[[-46  52 -62  10  -7 -12  36 -12]
 [ 13  66  55  -2 -21 -16 -33 -45]
 [-38  12  16  52   3 -55 -71   5]
 [ 42  53  13   6 -36 -32  17 -46]]
Indices start at 1.
The minimum: -71
The entry in row 1 and column 3 -> -62
What is the entry at row 1, column 2? 52
The entry just left of 66: 13
What is the entry in the top-right corner? -12
What is the entry in the top-left corner? -46
The bottom entry of the column that holds the largest entry -> 53
The entry directly above -21 -> -7
The entry at row 3, column 1: -38
The entry in row 3 and column 2: 12
The entry at row 2, column 3 -> 55
What is the entry just right of 3? -55
What is the entry just right of -36? -32
The entry directly below -38 -> 42

Questions about the row below.
1) Report the 1st entry from the right.
2) Report the entry just left of 7.
3) Report the 3rd entry.
6,2,6,5,2,5,1,7
1) 7
2) 1
3) 6

W =
[[-0.70 -0.76 -0.86  0.00 -0.64 -0.17 -1.11 -0.81 -0.03 -0.81 -2.24 -1.11
  -0.72]
 [-0.20 -0.34  0.08  1.16 -0.46  0.87 -0.39 -0.62  1.56 -0.57  1.78 -1.16
  -0.34]]
The entry just left of -0.57: 1.56
The entry just right of -0.03 is -0.81
The entry just right of 0.08 -> 1.16
The entry just left of -0.64: 0.00
What is the entry just left of -0.62? -0.39
What is the entry just right of -1.16? -0.34
The entry just right of 0.00: -0.64

Questions about the array below.
1) Find the second largest entry.
2) Find the bottom-right entry.
3) Find the fifth entry, reading row by row.
4) Find the first entry of the largest entry's row.
5) Find the bottom-left entry.
6) Find the minimum.
7) Find the 3rd smallest entry.
8) Find the entry directly below the smallest entry.
  1   -2    4    0   -3
-59    8  -15  -48   49
-26   10    7   15    2
  6   21  -35    0   17
-20   12    2    8    7
 -5    7    2   -9    9
 -2    5    3   -8    3
 43  -15  -30   37   63
 13  -14    2   -4  -11
  4  -10    4    6   -5
 12  -15   15   -3  -10
-16   17   -5  -33   22
  8    3  -21   -1    1
  9   11  -13   -8    5
1) 49
2) 5
3) -3
4) 43
5) 9
6) -59
7) -35
8) -26

arr =
[[222 108 187 108 159  58]
 [ 13 170 235 222 143 222]]
The entry in the top-left corner is 222
The maximum: 235
What is the entry just right of 143? 222

Questions about the table below. Indices start at 1.
1) Which number is the entry in the top-left corner?
2) Which number is the entry in the bottom-left corner?
3) Which number is the entry directly above the largest entry?
4) Which number is the entry in row 3 and column 3?
5) Which number is the entry in row 2 and column 1?
6) Which number is the entry at row 1, column 3?
[[  7  -6   2  -4  -2   0  13  -3 -19   3  16  15  -9   3   8 -12]
 [  7  69 -11   1   9 -14   7   2  -4  -2  16   0  13  -3 -19   3]
 [  3   7   7 -11   1   9 -14   7   2  -4  16  -2   0  13  -3 -19]
 [-14  11   7   2  -4  -2   0  13  -3 -19  16   3  15  -9   3   8]
 [ -6   1   3   7 -11   1   9 -14   7   2  16  -4  -2   0  13  -3]
 [  1  12   9 -14   7   2  -4  -2   0  13  16  -3 -19   3  15  -9]]
1) 7
2) 1
3) -6
4) 7
5) 7
6) 2

Questions about the table below. Indices start at 1.
1) Read off the entry at row 2, column 3.
2) Read off the entry in row 1 and column 1.
3) Read off the entry directly below 7.
4) Read off the entry in row 2 and column 2.
5) Read off the entry directly below 10.
6) Read off the maximum.
7) Read off the bottom-right entry.
8) Read off the entry in row 3 and column 2.
[[ 17  12 -11   6  28   3 -17]
 [-18 -21   2  31   6   8  48]
 [ 56 -31  60  14  30   7  -4]
 [-42  -4  16  43 -15 -16 -29]
 [-24 -15 -40   8   6 -16 -24]
 [ 56   1 -20 -30 -11  33 -24]
 [-23  29 -41 -10 -13  19   3]
 [-40 -17  13  -3  43  -2 -14]
 [ 43 -22  27  33 -13  -4  -9]
 [ 51  12  31 -26  26  28  -9]
 [-18  40 -21   8  17  -1  -5]
 [  3 -31 -11  -9  16   1 -29]
 [-42 -15  -9  -4  -5  15 -11]
 [  1   0 -41 -16  30   4 -29]
 [ 28  10  45  24 -15  -3  13]
 [ -5   2 -27 -30   5  17  46]]
1) 2
2) 17
3) -16
4) -21
5) 2
6) 60
7) 46
8) -31

Questions about the table below.
1) Give the entry just right of the smallest entry.
2) Give the entry just right of the largest entry.
3) Give the largest entry.
4) Give the smallest entry.
[[0.12, 0.08, -0.04, -0.01, 0.11, 0.10, 0.08, 0.08], [0.12, 0.07, 0.05, 0.05, 0.18, 0.12, -0.07, -0.11], [0.09, 0.07, -0.16, -0.07, 0.14, 0.29, 0.09, 0.13], [0.01, 0.00, 0.11, 0.11, 0.14, 0.18, -0.06, -0.03], [0.05, 0.11, -0.02, 0.01, 0.05, 0.13, 0.10, 0.12], [0.15, 0.12, 0.03, 0.02, 0.08, 0.08, 0.15, 0.14], [0.00, 0.18, 0.02, 0.01, 0.02, 0.20, 0.11, 0.11], [0.03, 0.22, 0.00, 0.05, 0.17, 0.28, 0.10, 0.01], [0.14, 0.13, 0.07, -0.14, 0.11, 0.05, -0.03, -0.01], [0.04, 0.12, -0.07, 0.04, 0.31, 0.22, 0.14, 0.05], [0.22, 0.11, 0.18, 0.08, 0.09, 0.03, -0.03, -0.01], [0.15, 0.08, 0.15, 0.06, 0.05, 0.11, 0.11, 0.02], [0.07, 0.20, -0.15, -0.04, -0.03, 0.20, 0.18, 0.11], [0.08, 0.19, 0.00, -0.08, 0.00, 0.21, 0.15, 0.08], [0.19, 0.12, 0.07, 0.06, 0.12, 0.12, -0.04, 0.01], [0.22, 0.14, -0.05, -0.03, 0.00, 0.05, 0.04, 0.21]]
1) -0.07
2) 0.22
3) 0.31
4) -0.16

Read these off the matrix that follows.
1) Find the entry just right of -11.
2) Find the entry just left of -15.
3) Find the maximum.
4) Find the entry just left of the smallest entry.
5) Find the entry just right of -13.
[[43, -67, -11, -49, 43, 49], [8, -22, -62, -9, 23, -29], [42, -41, -53, -32, 64, -4], [-33, 67, 39, 40, -38, -26], [-24, 35, -23, 33, -15, -51], [-6, 22, -20, 28, 9, -43], [-13, 0, -27, -1, -12, -16]]
1) -49
2) 33
3) 67
4) 43
5) 0

[[-27, -20, 12, -36], [-19, -4, 59, -37], [-2, 1, 30, -14], [-32, -28, 25, -46], [-1, 4, 49, -18], [-21, -22, 56, -43], [-17, -36, 29, -38]]
The second largest entry is 56
The entry just right of 56 is -43
Give the entry just right of 30.
Answer: -14
Give the 1st entry in reading order.
Answer: -27
Give the entry just right of -4.
Answer: 59
Give the second entry in reading order.
Answer: -20
The entry just right of -28 -> 25
Give the 3rd largest entry.
Answer: 49

Questions about the row below.
1) Which number is the second smallest entry?
2) Which number is the second entry from the left?
3) Which number is the 2nd entry from the right?
4) Which number is the 1st entry from the right?
5) Which number is the 1st entry?
6) Which number is the third entry from the right?
5125	3252	2773	8809	8568	8851	3633	6901	1891	2528	1679	4264	2721	2086
1) 1891
2) 3252
3) 2721
4) 2086
5) 5125
6) 4264
